Here are some points, each followed by its number:
(0.476 0.021 0.181 0.485 -0.027 2.519 1.499 0.224 -0.738 0.390 -0.446 -1.433) 0
(-0.141 0.744 0.786 -1.188 -0.134 -2.146 -1.141 -0.722 0.058 -0.624 0.734 0.807) 1
(-0.781 0.762 -0.610 0.231 0.455 -0.753 -0.457 0.364 0.878 0.997 0.201 1.297) 2
(0.562 0.029 0.095 0.397 -0.160 2.424 1.348 0.241 -0.731 0.516 -0.365 -1.286) 3
(-0.579 -2.909 1.122 0.192 -1.721 -0.196 1.542 -0.605 -1.133 -2.238 0.806 -0.621) 4
(-1.302 -0.547 -1.675 1.331 1.702 1.347 -0.365 1.581 1.710 2.998 -1.285 1.926) 5
(-0.610 -0.413 -0.351 0.656 2.096 2.109 -0.472 1.761 0.935 2.665 -2.358 -0.053) 6
(0.804 2.170 -0.862 0.535 1.153 -1.681 -1.393 0.018 -0.046 0.812 0.325 0.608) 7
(0.337 1.792 0.421 -1.561 0.470 -2.571 -0.198 -0.223 -0.473 0.008 1.031 0.511) 8
(0.605 0.892 -0.348 0.443 -1.360 2.391 1.972 -0.643 -0.677 -0.190 0.123 -3.024) 9
(0.069 -1.209 0.252 -0.218 -1.202 -0.340 1.906 -0.378 -0.631 -1.600 1.070 -0.520) 10
(-0.073 -2.016 1.374 -1.519 -2.496 -0.852 -0.480 -2.055 0.477 -3.377 1.302 -0.144) 11
(-0.429 -1.251 0.710 -0.202 -1.251 -0.942 0.722 -0.681 -0.422 -1.839 0.920 -0.194) 12
(-0.807 -0.424 0.659 -1.174 -0.562 -1.147 -1.430 -0.812 0.652 -0.798 0.129 0.620) 13
(-0.103 -1.853 1.017 -1.385 -2.369 -0.499 0.092 -1.749 0.352 -3.074 1.050 -0.601) 14
(0.319 1.733 0.428 -1.529 0.651 -2.480 -0.065 -0.361 -0.574 -0.232 0.920 0.299) 15
(0.412 1.930 0.316 -1.553 0.536 -2.519 -0.090 -0.285 -0.572 -0.044 1.029 0.470) 16
(-0.449 -2.813 1.141 0.183 -1.667 -0.233 1.516 -0.452 -0.969 -2.086 0.751 -0.520) 17
(0.782 0.900 -0.503 0.307 -0.044 1.063 0.611 -0.131 -0.622 0.038 0.106 -0.439) 18
New points follow, each followed by the number of its nearest point above, looking only along the 4 directions in which the numbered points spread most.
(0.614 1.890 -0.895 0.756 1.098 -1.284 -1.473 0.066 -0.035 0.654 0.014 0.462) -> 7
(1.105 1.484 -0.740 0.139 0.056 0.488 0.219 -0.041 -0.443 -0.168 -0.010 -0.167) -> 18
(-0.744 0.803 -0.650 0.217 0.427 -0.752 -0.587 0.216 0.680 0.840 0.070 1.269) -> 2
(0.836 2.050 -0.964 0.518 0.995 -1.650 -1.217 0.041 0.066 0.599 0.326 0.450) -> 7
(-0.533 1.208 -0.803 0.724 1.054 -0.383 -0.273 0.604 0.612 1.466 0.107 1.396) -> 2
(-0.691 -0.346 0.824 -0.996 -0.510 -1.192 -1.633 -0.899 0.671 -0.754 0.219 0.616) -> 13
(1.312 2.078 -1.140 0.012 0.465 -0.760 -0.205 -0.123 0.040 0.082 0.504 -0.170) -> 7
(1.305 2.050 -1.088 -0.124 0.033 -0.461 0.293 -0.263 -0.002 -0.227 0.344 -0.833) -> 18
(1.223 1.550 -0.693 0.090 -0.091 0.445 0.214 -0.051 -0.353 0.136 0.389 0.176) -> 18
(-0.616 1.172 -0.944 0.593 1.078 -0.224 -0.085 0.705 0.711 1.555 0.081 1.352) -> 2
(-0.831 0.809 -0.595 0.441 0.709 -0.507 -0.486 0.301 0.668 0.933 0.028 1.311) -> 2
(-0.645 0.799 -0.253 0.300 0.222 -0.825 -0.552 0.030 0.569 0.554 0.269 1.249) -> 2
(1.157 1.651 -0.671 0.127 -0.155 0.229 0.037 -0.270 -0.439 -0.246 0.049 -0.794) -> 18
(0.589 1.825 -0.962 0.718 1.072 -1.362 -1.504 0.035 -0.028 0.740 0.194 0.526) -> 7
(-0.279 -0.364 -0.405 0.556 2.038 2.273 -0.173 1.655 0.804 2.576 -2.056 0.175) -> 6
